Here are some points, each followed by its number:
[ 1.1 -1.1  1.   0.8  0.9  0.7  0.9 -2.4 -1.4 -0.8 -0.1  2.5] 0
[-0.1  0.4 -1.4  0.5  0.7 -1.  -1.   1.9 -0.6 -0.7  0.7 -0.9] 1
[ 0.9  0.7 -0.5 -0.9 -0.3 -0.8  1.3 -1.  -1.1  0.3 -1.1  1. ] 2
[-0.3  0.3 -0.5 -0.1  0.2 -0.4 -1.1  1.9 -0.6  0.1 -0.4 -0.9] 3
[ 0.6 -0.6  2.2  0.   0.6 -0.6 -0.4  0.5  0.4  2.  -0.4  0.8] 4
[-0.3  0.3  2.7 -0.6 -0.2  0.5  0.4 -1.  -1.1  2.7 -1.   2. ] 5
[ 0.1 -0.9 -0.1  0.   0.2 -1.2 -1.4  1.3 -0.6 -1.1  1.2 -0.7] 6
[-0.9  0.1  1.4 -0.9  0.8 -0.7 -2.9  1.2  1.   0.1  1.5 -0.7] 7
[ 0.4 -1.6 -0.4  0.1  1.4  1.2  0.7 -1.9  0.4 -1.5 -1.5  1.6] 8
[-0.2 -1.2  0.2  1.2 -0.5 -0.6 -1.   0.   1.7 -1.2 -0.4 -0.9] 9
[-0.2 -0.4  1.6  0.6  1.1 -0.3 -0.6  0.2 -0.4  1.1 -1.3  2.5] 10
[ 0.5 -1.4  0.4  0.5  0.1  0.8  2.3 -1.2  0.3 -1.3 -0.8  1.1] 11
[ 0.   1.   0.1 -0.6 -0.5  0.  -0.2 -3.2 -1.5 -0.2 -1.4  1.6] 12
[-0.3  1.1 -0.9  0.4 -0.8  0.5 -1.  -1.1 -0.2  0.3  0.8 -2.2] 13
[-0.4  0.3 -0.7 -0.2 -0.2  0.6 -1.   1.4 -1.   0.2  0.1 -1.1] 14
[-0.6 -0.9 -0.3 -0.5 -0.4 -0.9 -0.4  1.5  1.   0.  -0.9 -1.7] 15
[-0.2  1.  -0.1 -0.8 -1.   0.8  1.8 -1.6 -0.1  0.7 -1.1  0.9] 16
[ 0.5  0.4 -0.2  0.3  0.8  1.3  2.2 -1.   1.8  0.4 -1.4  0.7] 17
[ 0.3 -0.9  2.  -0.4  1.1 -0.5 -0.1  0.8  0.2  1.4  0.   0.5] 18
[ 1.   0.   0.1  1.1  0.  -0.6  0.4  1.1 -0.2  0.   1.5 -0.5] 19
[-0.9 -0.7  0.2 -1.  -2.  -0.4  0.6  1.8  2.  -1.3  1.2 -2. ] 20
[ 1.8 -0.7  0.1  1.3  0.5  2.2  3.2 -2.9 -1.1  0.1 -2.4  2.8] 21
[-0.1  0.4 -1.4 -0.2  0.  -0.9 -0.6  1.9 -0.5 -0.5  0.5 -1.1] 22
[-0.6  1.3  0.  -0.9  1.1 -1.4 -3.3 -0.2 -0.5  0.4  0.9  0.5] 23
[-0.1  0.8  0.  -0.3 -0.3 -0.6  0.5  2.   0.4  0.9  1.8 -0.8] 24
[ 0.4 -1.2  0.6  0.6  0.9  0.2  0.6  1.3  0.3 -0.1 -0.5 -0.6] 25
[ 0.   0.2 -1.7  0.6 -0.2  0.9  2.1  0.7  0.6 -0.1 -0.8 -1.5] 26
[-0.1 -0.2  0.3  0.7  1.2 -1.4 -2.8  1.4  0.2  0.   1.1 -0.6] 27
[-1.   0.7 -1.5 -0.2  0.7 -0.2 -1.5  0.4  0.  -1.1  1.1 -1.2] 28
[-1.  -0.5  0.5  0.4  0.2 -1.4 -2.6  1.7  0.4 -1.5  1.5 -0.8] 29
[-0.6  0.  -0.3 -0.4  0.3 -1.3 -1.8  1.7  0.3 -0.3  1.2 -1.2] 30
[-0.7  0.9 -1.3  0.   1.1 -0.4 -1.1  0.6 -0.2 -1.   1.  -0.8] 31
[-0.1 -0.9 -0.8  0.2 -0.1  0.4  1.3  0.7  0.9 -0.8 -0.4 -1.1] 32
[ 0.4 -0.4  0.5 -0.4 -0.3  1.   2.2 -2.6  0.5 -0.4 -1.2  1.4] 33
[ 0.2  0.3  0.  -0.2 -1.   2.1  3.5 -1.2 -0.9  1.6 -0.5  1.3] 34
[-1.1  0.6  0.7 -2.1 -0.4  0.4  0.1  0.5 -0.8  1.1 -0.4  1.5] 35
[-0.5  0.4 -0.5  0.1  1.4 -1.5 -2.1  1.5  0.   0.5  0.9 -1.2] 36
[ 0.   0.8 -2.   0.4 -0.4 -0.5 -0.1  1.1 -0.5 -0.8  0.1 -1.1] 37
[ 0.5  0.2  0.4  1.4  0.4 -0.9 -0.6  1.1 -0.4  0.   1.5 -0.1] 38
[-0.1  0.8 -1.1  1.4  1.  -2.  -3.4 -0.2 -0.2 -0.2  0.4  0. ] 39
[-0.2  0.7 -0.3 -1.1 -1.2  0.   0.4  1.3  0.3 -0.5  1.1 -0.9] 40
New points follow, each followed by the numbers of its five nearest points above, nearest first.
[ 0.7  0.6  0.1  0.3  0.4  1.2  2.  -1.2  1.8  0.9 -1.   0.7] 17 33 16 11 34
[-0.2  0.6 -1.7 -2.  -1.1  0.9  1.5 -1.8  0.  -0.3 -1.2  0.1] 16 2 33 12 17
[ 0.1  0.5 -0.1 -0.6 -0.8  1.8  3.  -0.3 -0.6  1.1 -0.3  1.1] 34 16 33 17 2
[-0.3  0.3  0.7 -0.2 -0.5  1.6  0.6 -1.5  0.5  1.4 -1.   0.4] 16 17 33 5 34
[ 0.8  0.7 -0.1 -1.9 -0.6 -0.9  0.8  0.1 -0.7  1.1 -1.8  0.6] 2 35 16 3 4
[-0.4 -0.3  0.4  0.   0.5  0.1 -0.9 -0.3  1.6  0.  -0.1 -0.1] 9 25 15 18 32
[-0.4  0.3  0.4 -0.7 -0.7  0.4 -0.1  0.7  1.4 -0.3  2.1 -1.4] 40 24 20 30 19
[ 0.2 -0.3  0.2 -0.4  1.   0.7  0.8  1.5 -0.2  0.2  0.2 -1. ] 25 32 14 3 19
[-0.2 -0.4  0.4  0.6 -0.3 -0.5 -1.4  0.1  1.7 -0.6  0.2 -0.9] 9 15 30 6 29
[-0.1 -1.  -0.5  0.2  0.   0.6  1.7  1.   0.8 -0.7 -1.  -0.7] 32 26 25 15 11
[-0.3  0.6  0.  -0.1  0.1 -0.5 -1.1  0.4  0.5  0.4 -0.6  0.4] 3 14 31 15 30
[ 0.9  0.5  0.1  2.4  0.8 -0.6 -1.   0.3 -1.1  1.2  1.1  0. ] 38 19 27 1 36
[-0.1  0.  -0.7 -0.1 -1.   0.8 -0.4  1.8 -0.8  0.2  0.1 -1.4] 14 3 22 40 37
[ 0.   0.2  0.4 -0.7 -0.3 -1.2 -0.5 -2.8 -0.4 -0.3 -2.2  1.2] 12 2 16 33 8
[ 0.1  0.9 -1.2 -2.  -0.9  0.9  2.1 -1.2  0.3  0.1 -1.4 -0.1] 16 2 33 17 26
[-0.5 -1.5  0.7  0.2 -0.8 -0.3 -0.9  0.2  1.9 -0.9  1.  -1.1] 9 20 15 6 29
[-0.2  0.5 -1.7  0.6  0.1 -0.7 -0.9  0.3  0.3 -0.3 -0.3 -1.6] 37 22 28 31 1
[-0.1  0.3  1.   0.5 -0.3 -0.8 -1.1  0.6  0.3  0.7  0.2 -0.3] 38 3 19 4 18
[ 0.1 -2.1  0.3  0.8 -0.2 -0.4 -1.4  1.6 -1.8 -2.8 -0.1  0.1] 6 29 1 3 25
[-0.3 -0.1 -1.6  0.6 -0.1  0.7  2.   1.   0.8 -0.3 -1.1 -0.9] 26 32 37 25 17
[ 0.3  0.7  0.3 -1.2 -0.4 -1.   1.5  0.  -0.2  0.9 -2.2  0.8] 2 16 35 17 4
[ 0.3  0.4 -1.1  1.   0.4  0.5 -1.3  0.6 -1.7  1.1  0.9 -0.8] 14 3 38 1 22
[ 0.   0.3  0.5 -0.6 -1.3  0.   0.1  0.4  0.5  0.   1.3 -1. ] 40 24 19 14 20
[-0.3  0.2  0.7 -0.7 -0.3  1.8  1.1 -2.   0.2  1.7 -0.9  0.6] 16 33 34 17 5
[-0.8  0.1  0.8 -1.5  0.   0.5 -0.1 -0.2 -0.7  0.4 -1.   1.4] 35 10 16 2 5
[-1.2  1.4 -0.3 -0.7 -0.8 -0.8 -2.4  2.3  0.1  0.1  2.3 -1.9] 30 36 7 29 22
[-0.8 -0.7  1.3 -1.  -0.5  0.7  0.7 -0.3 -0.5  0.3 -1.4  1.6] 35 16 10 5 33
[ 0.6  0.1 -0.9  1.7  0.4 -0.5  1.2  1.6 -0.7  0.4  1.2 -0.3] 19 38 24 1 37
[-0.9 -0.8  0.8 -0.1 -0.3 -1.5 -1.9  1.5  0.3 -2.   1.8 -1. ] 29 6 30 27 7
[ 0.1 -0.7  0.5 -0.6 -0.5  1.7  1.8 -3.3  0.8 -1.3 -0.7  0.7] 33 11 8 16 17
[-0.1 -0.2  1.4  0.6  1.3  0.  -0.2 -0.1 -0.6  1.8 -1.   2.6] 10 4 5 18 35
[ 0.1 -1.4  0.3  1.5  0.7 -0.5 -0.8  0.4  1.2 -1.6  1.  -0.3] 9 6 38 25 19
[-0.1  0.   1.3 -0.1 -0.8 -0.8  0.   1.9  0.3  0.5  1.3 -0.8] 24 19 40 38 30
